Each named move below is a turn or a mirror, shown by a few rows before and after it. Which moves, in which order, take the first row of each later pair to the second? The first pair is answered.
nima (before -> after):
[ 13  -6  -8  -4   0   6 -32  -9  10]  ->  [ 22  -8   0  -7  -8 -27 -16  -6   2]
[ -1  -9  44 -21  14  10   2   2 -10]  ->  [ -2  -9  43 -22  14  11   3   3  -8]
[  0 -10   4   5  -9 -41  14  29 -15]  ->  [-22  -1  -9   9   8  35 -31  16   5]
sepi (before -> after):
[ -2   2  10   7   4  15   9 -22  -9]  ->  [ -5   5   0   9   9  25  -8 -12   3]
[  5  -5  13 -11   4 -11   0   5  -9]  ->  [  2  -2   4  -6   9   0 -14  15   3]
[ 22   5   4  -5  -7 -45  34  -6 -11]  ->  [  6  15 -31   9  11 -14 -20  29  33]
mupor (before -> after):
[ -2  25   7  -4 -10  24 -27  -4  15]  ->  [ -1  24   4  -3  -9  17 -30   6  20]
[ 10 -11  -8  14 -25 -25 -15  30  33]  ->  [  2  -9  17   6 -35  25  11 -37   6]
[ -4   4 -29   8 -14 -12  17  -7  -1]  ->  [ -3   4 -27   8 -15 -10  19  -9  -4]
[  7   9 -48  22 -16 -25  21  -2  22]  ->  [  3  10 -35  18 -21  -1  35 -35   8]
farun (before -> after):
[  7   9 -48  28   4 -19  12  11  20]  ->  [ -1  -2 -19   8  28  13 -27  39  26]
[-6  7 -7  0 -7  4 12 10  6]  ->  [-7  1 -2 -5 -2  9  6 15  6]
[  7 -21  38 -19  15 -26  -4  32 -15]  ->  [ -2   9 -32  28 -21 -18  29 -31  -2]

(two moves a pair)
[ -2   6   5 -14  -9 -24  28 -13   0]  ->  [-15  13  -9  -8   5  25  -9 -11  22]	mupor nima
[ 13   1   4  -1  -5 -13  15 -20  -9]  ->  [ 14   0   7  -3  -3 -20  14 -13  -9]	farun nima
[  7   7 -11   6  -3 -11  -1  -1   4]  ->  [ 9  2  9 -5 -3 -8  6 -8 -8]	farun sepi
[ -3  -3 -10   7 -25   5  24 -58 -18]  ->  [ 10 -25  38 -25 -10 -29  16 -10 -32]	farun nima
[-14  -5   6 -13  18  18 -34  27  13]  ->  [-12  -9  30 -21   8  30  -9 -12 -13]	sepi nima
[  2   9 -24   7 -15 -22  31 -13   4]  ->  [ -5  13 -18   4 -15  11  24 -33   1]	nima sepi
[ -3 -13 -26  17 -11 -25  21 -15  -3]  ->  [-12 -19 -11   4  18   3 -28  24  14]	sepi farun
[ 15   4 -21   2   5  19  -3  12  21]  ->  [ 19  -4  13 -16   2  21  17  -9  -7]	farun mupor
[  2  14  13  14  32  38 -17 -23  -6]  ->  [ 15   5  38   1  23   3  11 -25 -31]	sepi farun
[  8   2  26  -1  10   9  24 -36 -30]  ->  [ 19   1   5   6  12 -49  21  13 -14]	sepi nima
[ -1  -3 -19   2  18 -43   1  37  13]  ->  [-18  11 -27  12   3  27  18 -41   0]	farun mupor
[-11   4  -5   0   3  34 -26  -3  16]  ->  [  1   0 -14   3  -2 -22 -14  32  20]	nima sepi
[  8   1   7 -11   5 -12  10   8  -7]  ->  [  3  10 -22   3  -1  -3   5   1   6]	farun mupor
[  4  -5 -10   1  11 -12 -23  33  11]  ->  [  1   4  -6   7 -10   7  19 -36 -15]	farun mupor
[-19  25 -26  10   8  19 -26  11  10]  ->  [ -3   7  14 -14  10 -32  -5  36 -14]	farun sepi
[ -4 -12  50 -28   8  10   6  -8 -30]  ->  [-23  17 -34  17   6  37 -27  -6  23]	farun sepi
[ -6  11 -17  -1   5  15 -28  32  26]  ->  [  7  -9  40 -30  -4  -6   9  13 -17]	mupor farun
[ -1 -15   6   8   1 -14   3  13 -17]  ->  [ -4  -9 -14  21  -2 -10  -1  11  -7]	sepi farun
[-5 -4 17 -3 -2 12  5 -5 -8]  ->  [ -1  -4   2   3  -3 -14   2  18   2]	farun mupor
[ 10   1  -7   7   4 -16  -2  25   8]  ->  [ -1   5   3   5   1  32  -2 -12  -1]	nima mupor
[ -1  -9   2   7 -14  -6  22 -41 -23]  ->  [  5 -18  22  -7  -9 -24  20 -16 -28]	farun nima
[ -3   3 -22   9  -9 -29 -10  29  20]  ->  [-15  12 -30  15 -11  21 -16  -6  23]	sepi farun
[  2 -24  47 -35   7  11 -13   4 -13]  ->  [  7   0 -21  10 -29 -34  34 -30  -3]	mupor farun
[ -5  -1   1   2   8  13 -15  12  13]  ->  [-3 -5 16 -4  3 19  1 -9 -3]	sepi nima
[  7   1   2   4 -15 -35  30  -7 -13]  ->  [  0   1  -9   4   5 -21 -17  39  18]	sepi farun
[ 14   7  -5 -10   4  36 -30  18  28]  ->  [ 34  -5  15 -18 -15 -32  22  14  -2]	mupor nima
[ 10   0 -10   6   0 -36  12  18  -2]  ->  [ -7   8 -25  13   8  22 -19   5  15]	mupor sepi
[ -1   5 -21  13 -22 -33  18 -17 -21]  ->  [ -8  -5  15 -10 -15   8  10 -33 -38]	farun sepi
[ -4   1  31   8  14  -7 -17  26  -5]  ->  [-13  20  -9  34  -2  16 -10 -15   6]	farun nima
[ -8  14 -49  22   0   8 -23   9  34]  ->  [ -3   9 -17   9 -21   6  34 -52 -11]	nima mupor
[  1   1  28 -20 -18  -9  32 -19 -29]  ->  [ -7  12 -28   4  -1 -18 -18  40  23]	farun mupor
[  8  -7  12  -6   4  -5   5   6 -10]  ->  [  2   4 -15   9  -1   9   1  -7   4]	farun sepi
[-10   8 -23  22   8  -6 -23  31  21]  ->  [ -7   8 -27  23   4 -16 -16  29  19]	nima farun
[  1   6  29  -8  -2  15 -21 -16 -23]  ->  [ -1   9   9  -1   7  12 -44  10  -1]	nima sepi
[  6  -2   7  -1 -19 -10  53 -45 -21]  ->  [ -5  -2 -17   0  20   6 -37  47  37]	farun mupor
[ -2  -2  38  -3 -18   7  -4 -13  -7]  ->  [ -7   5  30   1 -17  19  -9 -20  -1]	farun farun
[  0  -5  20 -12  -4 -11  14  -6 -12]  ->  [  0   0   0  -3  -1 -29   8  13   2]	sepi farun
[  4  12 -27  16 -20 -22  26 -18   5]  ->  [ 12  -4  10  -9  -6 -43  14  22  -2]	farun nima
[  2   4 -28  13 -12 -37   0  28  20]  ->  [-14  11 -16   8 -14  42  -4 -29  10]	nima mupor
[  8  -6  10  -2  -5 -13  21 -15 -11]  ->  [  0  -1 -17   8   6  -1 -13  17  18]	farun mupor
[ -2  -3  13  -5   3  19  11 -32 -20]  ->  [ -9  -2   4  -3  17  33 -23  -4   1]	farun sepi
[  4   2   5   6   3   4  48 -18  -6]  ->  [ -4   1  16  -1  17  40  22 -16   1]	farun sepi
[ -3  -1  15   2  11  28 -29   2   5]  ->  [  4  -1  -3  10   8 -11 -25  27  15]	farun sepi
[ -1   3   8 -18  25   2 -31  28   9]  ->  [-10  22 -34  10  10  19 -20  -5  20]	farun farun
[  8 -20 -30   0  14  -2 -20  25  11]  ->  [  2 -10 -35   8   0  25  -2 -24   0]	sepi farun
[-25  24 -35  28  -6  27 -13  -4  -4]  ->  [-13  21 -40  31 -10 -22   1  20  -4]	nima sepi
[-13   5   5  -4   4  24  10 -10   2]  ->  [ -9  -1  21 -13   8  15  10   2  -5]	farun nima
[  1  -3   0  -2  -1 -10   7  -3  -6]  ->  [-2 -6  6 -8  6  0 -4  5 -3]	farun farun
[ -6 -14  15 -12  19  19 -34  19   8]  ->  [ 10 -10   9  -1 -14 -30  30 -19 -18]	farun mupor
[  3  21 -10   2   6  -9  -1  -1   7]  ->  [  1  18   6  -7  11  11  -5 -11   0]	farun mupor
[  3  -7   8 -13  15  -8 -17  22  13]  ->  [  6   2 -23   8  -1 -23   3   5  16]	farun sepi
[ 12  -1  34 -10  18  20   1  -5  12]  ->  [ 14  11   6   9  -2   3  29 -29  11]	nima farun
[ 10 -11  14 -14  21  32 -23  53  21]  ->  [ 23  -4   5  -2 -23 -12  62 -17 -16]	farun mupor
[-12   4 -13   6 -12  26  -5 -15  -3]  ->  [ -6  -9  20 -15  -1  19  -7   1 -16]	sepi farun
[  2 -13  40 -19  10  10  -6   8 -10]  ->  [  9   2 -11  11 -11 -40  20   9   2]	farun mupor
[ 11  -6 -14   9 -33 -25  24 -13 -12]  ->  [ -7   2 -26  13 -21  34 -17 -16   9]	mupor nima
[-15   7 -24  26  -4  33 -12 -24   5]  ->  [  0   0 -28  25  -2 -32  -8  26  11]	sepi mupor
[ -3 -13  26 -10  10 -23  -3  16  -6]  ->  [-10   6 -21  21  -7 -20  12 -13   9]	farun mupor
[  9  14 -18   7 -10  19   1  -9  -5]  ->  [ 16  -1  13 -13   1   0  -5  19 -14]	farun nima
[ -2   2  16 -17  -1  -2   5 -15 -18]  ->  [-10   6  -1 -13  11   8 -25  11   3]	mupor nima
[ 14   9  -3 -14   2  15   1 -24 -14]  ->  [ 18   3  11 -25   4   3   2 -12 -19]	farun nima
[ -5 -27   6   0   8 -19  -3  12   2]  ->  [-15 -22   7   0  12  19 -12  -6   3]	nima mupor
[  9 -16  32 -17  21 -13 -16  27 -13]  ->  [ -2  -9  25 -13  27  23 -34  15  -4]	mupor sepi
[ -8 -17  -2  21   3   3 -11  28   5]  ->  [-11 -14 -11  27   1  13  -9  17   7]	farun nima
[-12  17 -22   9   0  30 -25   2  33]  ->  [  1   8  14  -6 -19   9  30 -42 -12]	mupor sepi
[ -4   2 -17  18  -3 -18   3  22  19]  ->  [ -9 -10  29  -8   6  28  -1   0  -1]	mupor farun
[-16  11  -8   2  -8  37  -4 -20  -3]  ->  [ -2   6   6  -4 -19  -6  27 -22 -22]	sepi nima
[-14   3   0  11  35  14  12 -24   8]  ->  [-13   4 -10  15  37  -3   2  -1  20]	nima sepi
[ 10  -1  11 -16   3  -5 -15  45  13]  ->  [ -1   5  17 -16   1  46 -16   3   5]	mupor sepi
[  7  -1  14 -17 -13 -38 -16  37 -18]  ->  [ -5  24 -37  18 -35  -6   0 -20  -8]	farun mupor
[  2  13 -29   6  -8  32 -33 -18  17]  ->  [ 23   4 -22   1 -12 -44 -11  23  11]	sepi mupor
[ -9  -2  15 -11 -14   9   9 -16 -13]  ->  [-16   2  -4  -4  -3  16 -19   9  12]	sepi mupor
[ 11  -9  13  -2  -3 -46   4  24   5]  ->  [ -6  12 -29  23 -15   4   1 -26  19]	farun mupor
[-20   0  -5   9  33   5 -23  19   9]  ->  [ -9   0  -8  12  21 -35   0  25   1]	farun sepi
[ 17  -4  -2 -17  -6 -24  25  32  -6]  ->  [  7  11 -37   4 -17  -5  31   5   8]	farun nima
[  0  -1   1  -2  -2   0   5 -16  -8]  ->  [  3  -2  -4   1  -2 -17   4   0  -2]	sepi nima
[-10   5 -22   7   1  16 -12   1  24]  ->  [ -3   0   2  -3 -12   8  24 -32  -5]	mupor sepi
[-14   1  30 -18  17  38 -16 -17   2]  ->  [  0  -3  34 -17  -1 -14  28 -29 -18]	sepi farun
[-13   9 -26   7 -12   6  -9   9  12]  ->  [-12  -1  16 -15 -11  23   1  -8 -13]	farun mupor
[ -1   3  -2   5   7  22  -6 -13   6]  ->  [  3   2 -14   9   8  -1  -8  12  14]	nima sepi
[ -8  22 -33  22 -25   0  29 -51  -2]  ->  [-14  25 -59  31 -12   0  -4 -12  27]	sepi mupor
[  3   0  20 -12 -16  14  22 -37 -29]  ->  [-11   6   2  -6   2  53 -25 -16  -2]	farun sepi
[  3  10 -15  13  -5 -25   5   5   4]  ->  [ -8  12  -4   9   2  24 -11 -15   5]	farun mupor
[  9  -4  -1   7   9 -16  -3  14  15]  ->  [  1  -2   8   7   7  21  -1 -17   8]	nima mupor
[  9 -18  25 -11  22 -38 -13  29  15]  ->  [ -3  10 -38  28   1  -3  -2 -27  33]	farun nima
[  4  13 -10  12 -19 -22  27 -25 -10]  ->  [ -4  17 -32  20  -3  -7 -15  12  22]	nima mupor
[ -5  10   2 -17  -1  10   8 -28  -4]  ->  [  3   7  -1 -16   1 -30   8   5   1]	mupor sepi
[ 34  -2  28 -34  10 -16   9 -11 -30]  ->  [ 16   9   7 -23  22  44 -29 -18  -6]	sepi mupor
[ 11   3 -36  24 -14 -22   3   8  26]  ->  [  2 -14  27 -13  11  39 -26   5   7]	mupor farun
[  1  -1  36  -1  -8   2  12  -4 -22]  ->  [  0   1  18   4   5  -7 -16  37   3]	nima mupor
[ -4   2  -3   4  -8  16   4 -28  -9]  ->  [  5  -1 -12   6  -5 -30   2   8   0]	nima mupor
[ -2  -2  -1  19  -3 -12  16 -18  -5]  ->  [ -6  -7  18   9   8  10   4 -20 -11]	farun sepi
[  0  -2  13  -2 -12  16  16 -37 -24]  ->  [ -3   3 -18   8   9   6 -34  28  18]	mupor nima
[ -1  -7 -10  -5   4 -31  -6  35  13]  ->  [  0  -5 -11  -4  -1 -38   5  29  10]	nima farun
[  8  12  -6  37  22   0  28 -11 -13]  ->  [ 6  4 11 23 41  9 -4 25 -6]	sepi farun
[  5   1  -3  -8 -20   1  27 -28 -16]  ->  [ -6   6 -18  -2  -8  34  -7 -21   4]	nima sepi
[ 4 -7 18 -7 12  9  1  1 -1]  ->  [  0   3 -12  10  11   8  -5   2  17]	farun sepi
[  5   3 -16   5  -1 -23   6  21   8]  ->  [ -6   9 -13   4  -3  25   3 -20   3]	farun mupor
[  9  -4 -27  10 -14 -10 -12  18  12]  ->  [ 13  -9  -5   3 -26 -17  18 -10 -13]	sepi mupor
[-13  -9  13 -20  12  -1 -43  35   2]  ->  [-13  10 -24  10 -28  -7  18 -42 -13]	sepi farun
[ 14  -8  57 -32  18  36 -17  16  -4]  ->  [ 25 -15  61 -33  12  -6   1  30 -13]	nima mupor
[ -4  15 -14  16  -3   3   8  -7  10]  ->  [ 2 -1 27 -8  5 -3  8  3 -9]	farun sepi
[  0  -7   6  -4   4  16  -4  -1 -11]  ->  [ -2  -2  -5   5  -2  14   3 -11 -10]	farun farun
[ 15   3   7 -21  -2  23  30 -11 -21]  ->  [  9   6 -16 -13  16  24 -11  35  13]	mupor nima
[ -1  -6  15 -18  15  -3   1  16 -17]  ->  [  1   1  -6  -2  -3 -16  26  -7 -18]	nima farun
[-11   7   8  12   0  51   1 -33   7]  ->  [  0   4 -15  19  12 -10 -19  41  35]	sepi mupor
[ -4 -24  25 -11  15  16 -31  21  -1]  ->  [  2  -5 -26  26 -22 -19  22 -23  -3]	nima farun
[ -6   5   5  -2   6  43   5 -25   7]  ->  [  9  -1 -10   2   8 -30   7  35  20]	mupor farun
[-15  15 -17   8  15  31 -38  13  20]  ->  [  3  -2  39 -18  -2  -2  23 -21 -35]	farun mupor
[  3   0  -4  -3   4 -22  -4  29  10]  ->  [  7  -3  19 -13  -5 -18  19  -2 -14]	nima sepi
[-11  -8   9  -9   3 -32   5 -13 -11]  ->  [-20   1 -22   7   8 -15 -15  -5  13]	farun mupor
[ -9  -3 -19   1 -14   8  11 -31  -4]  ->  [-13   0 -33   6  -9  12  -5 -14  11]	nima sepi
[  0   0  12 -16  -6  -5  -1  14  -5]  ->  [ -5  11 -17   2 -14   2   3  -1   7]	farun sepi
[  7   9 -13  29  -7 -22 -13  30  19]  ->  [ 15   4  15  17 -21 -33  24  -2 -13]	nima sepi
[  1   0  10  -9   7   9 -16  -6   1]  ->  [  2   4  -6  -2   6  -3 -19   5  12]	farun sepi
[ -6  12 -29   5  -9  28  -6   5  -2]  ->  [ -4   6   3 -12  -4  36  -5   3 -20]	sepi farun
[ 16   5  -3   4 -34 -36  39  -1 -10]  ->  [  5   3 -12   2  -4 -14 -21  53  25]	sepi farun
[ 20 -11  25 -16  13 -34  14  33   8]  ->  [  5   8   7   0  -5  25  34 -45   1]	mupor farun
[ -6   6   3   2  -9  35   7 -37  -8]  ->  [  8  -1   4   1 -18 -24  35 -16 -18]	sepi nima
[ 22   4  23 -10  -8 -40  19  -1 -14]  ->  [  2  12  -3  -1  13  19 -41  17  24]	nima mupor
[  2   5  -3   4  -6 -23  -1  17   3]  ->  [ -8  12  -8   7  -3  18 -15   0  10]	mupor sepi
[  1  -2  10  -5   0 -21   3   6  -5]  ->  [ -5   2  12  -4   0   9   1 -17  -6]	sepi mupor
[ -2   5   1   4  -8  -3  27 -27  -3]  ->  [  1  -8  27 -15   2 -12  17  -3 -10]	farun farun
[ 5 -2 12 -7 12 14 -7  0  1]  ->  [10 -4 11 -7 12 -8 -1 11 -1]	mupor nima
[ -1  -2  19 -10   3  11 -12  -2 -13]  ->  [  7   2  -1   2  -6 -27   4   6  -9]	farun mupor
[  8  15 -19  12 -16   9  24 -27 -17]  ->  [ 10  16 -38  19  -6 -18   2  20   5]	nima mupor
[  7   7 -22  19  -8  17 -20   6  28]  ->  [ 23   1  -5  13 -25 -26  23  -8   1]	mupor nima
[ 12  -8 -33   9 -13  -6 -13   6  37]  ->  [  5  -7 -18   3 -15  31 -10 -31  23]	sepi nima
[  5  -1  -2   6  17  13 -31  29   2]  ->  [  3  -1  18  -2   6  30  -3 -15 -25]	mupor sepi
[ -1  -9  24  -7  10   8  -6   0 -11]  ->  [  5  -3  -5   9  -1 -28   7   6  -1]	farun mupor
[ -3   7  -3  -1   4  21 -27   2   2]  ->  [  8  -1   9  -5  -6 -11   9 -13 -22]	nima mupor
[ -4   4   7  10 -18  11  -1 -24  -2]  ->  [  6   0   7  10 -18 -25   5   0  -1]	mupor sepi
[  1   9  18  16 -26  13  17 -42 -18]  ->  [  9  -9  45  -6   1 -14 -22  28 -10]	sepi farun
[ 27  -8  -1  22  17 -10 -24  18  12]  ->  [ 30 -11  21  16   2  -5  11 -25 -18]	mupor nima
[  5   8  -1  12   8 -24   2  24   2]  ->  [-10  14  -5  16  13  26 -13  -2   6]	mupor sepi
[-10  -6   9 -10  18  28 -28  15   4]  ->  [  4 -12  28 -18   1  -5  17  -7 -26]	nima mupor
[ -2   7 -18   1 -17  18  -3 -16  -8]  ->  [  7   3 -18   1 -19 -19   7   4 -10]	nima mupor
[-12   1  15   0   7   5  -7   1  15]  ->  [ -9   2  13   1   4 -11  -2  11  17]	nima sepi
[-10  11 -23  11   9  33 -25  -1  23]  ->  [ -3   4   7  -1  -6  30  13 -42 -14]	sepi nima
[  6   3 -17   0 -17 -27  23   2  -2]  ->  [-10   5  -8  -9   1  37 -15  -4   8]	mupor farun
[ 11  19  -5  -1  22  16 -28  14   6]  ->  [ 19  14  17  -9   4   2  15 -22 -25]	nima mupor
[  3  -9  19  -4  19  25 -29  -1 -10]  ->  [ 17  -7  -2  10  -3 -38  13  -1 -20]	mupor farun
[  4 -14 -12   9   1 -40  16  29  -9]  ->  [ -2  -3 -38  24  -6 -26  16  11   2]	farun nima
[ -9   0 -20   7   3  18 -14   0  17]  ->  [ -6  -7   6  -6   2  30  -2 -19  -1]	sepi farun
[-12   5   8  -6   8  11   6 -17  -4]  ->  [-14   4   1  -6  14  13 -12   2   6]	farun sepi
[  1  -1  26 -12   8  -3  26   1 -32]  ->  [-10   6   9  -7  25  34 -16  20  -4]	mupor nima
[-11  10 -14   8  11  10 -34  19  14]  ->  [ -8  18 -32  20  -3  -9 -11   6  14]	nima farun
[  8  -4  26 -20  17 -35 -14  37   0]  ->  [-13  11  -2  -2  23  26 -44  19  23]	farun farun
[ 16  10  -6   3 -19 -53  25  -6   0]  ->  [  3  12 -18   4   8 -19 -33  34  33]	sepi farun
[  6  -2   4  -2 -15 -27   9  14  -6]  ->  [ -2   7 -10   6 -24  -1  16 -18  -6]	farun sepi
[ 3 -6  7 -7 10 -1 -4  9 -5]  ->  [-3  0 -6 -1  9 14 -9 -2  0]	farun farun
[-11   6 -13   7  11  34 -24  -7  14]  ->  [  8  -3  -6   1   6 -37  -3  29   6]	sepi mupor
[  6 -18  24 -12   9 -22  -4   1  -5]  ->  [  1  -3  -7   9  -6  -4   8 -35  -1]	mupor farun
[ 12  -4 -22  12   4 -28  -6  29  14]  ->  [ 13  -7 -11   4   7 -27 -12  36  12]	nima farun
[ 10   5 -12  16  13 -18  11  16  -4]  ->  [  0  12 -17  18  17  19  -2   0   2]	mupor sepi
[ 21  13  15 -19  19  -4   2  16  -8]  ->  [ 15  28 -19   2   3  14   9 -15   1]	farun nima
[ -5  -1  20   8  -8   8  19 -33  -5]  ->  [  3  -4   8  14  -6 -38  22   0   3]	sepi nima
[ -9  -2  17 -11  13   4  -5 -14  -2]  ->  [ -5   5  -6   5   4 -24   7  -9   6]	mupor farun
[ -2  -5  19  -4   8  30 -28  10  18]  ->  [  9  -7  14  -3   4 -16 -15  36  19]	nima sepi
[ 18  -4   6  10  -7 -59  15  25 -29]  ->  [  2 -10  26  -6  23   2 -41  48 -12]	farun farun
[  2  10 -16  18 -16 -32  34 -19  -3]  ->  [ -4   0  28  -6  -5  12  24 -36 -23]	farun sepi
[-17   8 -39  11   7  -2 -55  24  26]  ->  [ -9  14 -56  21 -13 -39 -18   5  18]	farun farun
[ 17   6 -10  -5 -12 -45  25  23  -8]  ->  [  7   6  14 -17 -16   9  33 -30 -29]	nima sepi
[ -2 -17  22 -11   4   7   3  -6 -17]  ->  [  4 -14   5   0  -5 -27  15   2 -13]	sepi farun
